[[128 151]
 [133 130]
 [110 121]]
->
[[151 130 121]
 [128 133 110]]

[[137 125 112 117 136 128 152]
 [117 129 119 103 140 120 136]
 [147 124 112 129 131 134 149]
 [142 125 112 123 134 131 152]]
->
[[152 136 149 152]
 [128 120 134 131]
 [136 140 131 134]
 [117 103 129 123]
 [112 119 112 112]
 [125 129 124 125]
 [137 117 147 142]]

[[124 115 120 147 146 115 155 126 113 106 146 127 122 154 130 109]
 [119 107 145 142 115 146 108 116 107 108 112 131 104  98 151 104]
 [112 114 146 152 138 145 152 110 105 104 145 126 113 111 146 107]
 [121 107 140 141 124 128 117 133 127 139 115 136 140 114 140 141]]
->
[[109 104 107 141]
 [130 151 146 140]
 [154  98 111 114]
 [122 104 113 140]
 [127 131 126 136]
 [146 112 145 115]
 [106 108 104 139]
 [113 107 105 127]
 [126 116 110 133]
 [155 108 152 117]
 [115 146 145 128]
 [146 115 138 124]
 [147 142 152 141]
 [120 145 146 140]
 [115 107 114 107]
 [124 119 112 121]]

[[143 139 115 113 109 133 148]
 [131 104 122 119 121 116 153]
 [116 117 143 148 117 117 120]]
->
[[148 153 120]
 [133 116 117]
 [109 121 117]
 [113 119 148]
 [115 122 143]
 [139 104 117]
 [143 131 116]]

[[129 121 131 124 132 128 118]
 [128 124 125 137 130 130 127]
 [128 132 127 129 125 128 134]
 [127 136 125 133 123 127 140]
 [129 129 132 118 129 127 124]
 [128 128 128 127 129 128 127]
 [126 129 125 136 126 128 133]
 [131 109 137 112 141 128 101]
 [129 124 129 126 131 129 122]
 [126 135 122 140 121 128 142]
 [126 139 123 137 121 128 143]]
->
[[118 127 134 140 124 127 133 101 122 142 143]
 [128 130 128 127 127 128 128 128 129 128 128]
 [132 130 125 123 129 129 126 141 131 121 121]
 [124 137 129 133 118 127 136 112 126 140 137]
 [131 125 127 125 132 128 125 137 129 122 123]
 [121 124 132 136 129 128 129 109 124 135 139]
 [129 128 128 127 129 128 126 131 129 126 126]]

[[111 110]
 [148 108]
 [107 107]
 [146 149]
 [107 147]
 [110 151]
 [109 109]
 [145 146]
 [108 149]
 [112 147]]
->
[[110 108 107 149 147 151 109 146 149 147]
 [111 148 107 146 107 110 109 145 108 112]]
